(in the rows, 128 means zero)
A single turn carries every row of the set below to another of its rows. Some are shown first; where does it send the rows asked next?
lumin: [130 149 123 138 107 156 127  92 144 116 108 119 139 109]
Pade: [103 111 121 132 157 147 107 137 131  95 135 132 122  93]
ded: [101 136 137 134 162 120 124 131 124 121 127 131 188 147]
pura: [142 126 118 126 148 130 110 137  97 165 164 124 136 119]
dogov: [161 162 108 116 125  93 134 130 123 150 128 125 148 136]
gavi: [125 141 110 137 153 139 163 138  92 146 150 144 121 133]
zem: [117 132 109 125 114 122 106 132 161 141  85 122 146 124]
Fuze: [124 113 158 125 113  97 132 159 140 119 143 138 153 116]
nugid: [125 164 142 116 152 120 131 120  93 132 140 166 135 105]
Kini: [125 164 131  99 136 123 138 148 132 149  86 132 127 142]
zut: [ 81 140 144 127 109 125 123 134 139  95 123 115 138 104]
Rek: [147 137 102 113 119 154 139 132 137  87 141 137 116 107]
fel: [102 147 153 141 148 114 147 108 109 133 116 148 123 152]
paz: [124 127 136 106 166 127  97 123 139 147 149 110 139 100]
bafeb: [112 113 127 138 150 112 120 129 120 101 176 149 147 128]
bonu: [132 132 135 122 136 146 123 147 153 102  97 166 125 107]
Rufe: [128 137 150 118 134 111 163 129 130 148 127 131 178 133]
melu: [106 150 131 135 131  99 117 128 104 146 163 119 107 117]
ruluv: [117 136 101  93 137 163 111 165 118 109 128 131 141 143]
saza: [117 130 143 100 130 132  92 117 157 121 117 153 145 101]
Pife: [119 134 167 133 111 134 147 116 134 141 146 140 128 157]
rak: [107 142 125 117 135 127  86 136  99  91 131 126 163 126]
vovag: [127 134 119 112 131 126 121 135 126 153 142  88 127 167]
Keki: [ 99 135  99 152 115 126 109 151 139 149 120 151 154 110]
bag: [125 140  87  92 142 146 153 139 140 153 123 137 129 130]
Dev: [124 147  86 128 140 146 103 123 108 108 128 107 118 152]
Fazup: [119 119 111 126 156 108 136 138 110 141 147 148  93 140]
zuz: [111 137 123  95 114 139 130 176 140 117 157 122 148 112]
rufa: [126 143 159 153 115  90 128 143 120 118 110 118 137 120]
lar: [138 141 116 107 158 101 124 105 112 114 155 124 106 129]
Bufa: [140 132  90 142 111 128 136 136 134 138 125  97 155 151]
radu: [132 121 111 159 125 132 101 120 164 100 117 124 136 122]
Rezo: [124 147 120 104 127 152 138 107 168 116 100 128 128 136]
Gir: [126 139  81 118 144 129 139 133 112  83 120 116 128 124]
lis: [124 140 121 124 151 168 150 117 127 164 114 130 150 140]
foto: [105 137 172 136 144 139 163 131 140 121 118 130 139 117]
suban: [111 126 124 139 148 119 121 151  93 138 134 158 143  88]
sipa: [120 135 132 168  94 145 133 130 136 116 106 136 121 130]
fula: [149 139 129 133 131 155 103 159 124 137 105 113 124 153]
fene: [ 88 141 139 134 120 106 128 107 135 134 149 161 143 104]
Bedak: [139 130 140 143 109 107 160 125 148 150 137 116 126 138]
gor: [148 141 120 121 126 120  83 138 118  91 154 137 128 136]
Leda: [174 147 112 123 144 158 133 141 116 138 136 146 153 134]
tifo: [112 153  91 105 142 139 129 134 123  92 154 163 136 129]

Dev goes to gavi
Fazup goes to Pife
foto goes to radu
Now find these:
suban goes to Fuze
paz goes to ded
Rek goes to lar
Bufa goes to bag
Leda goes to dogov
gor goes to nugid
Rufe goes to zem
zut goes to Pade

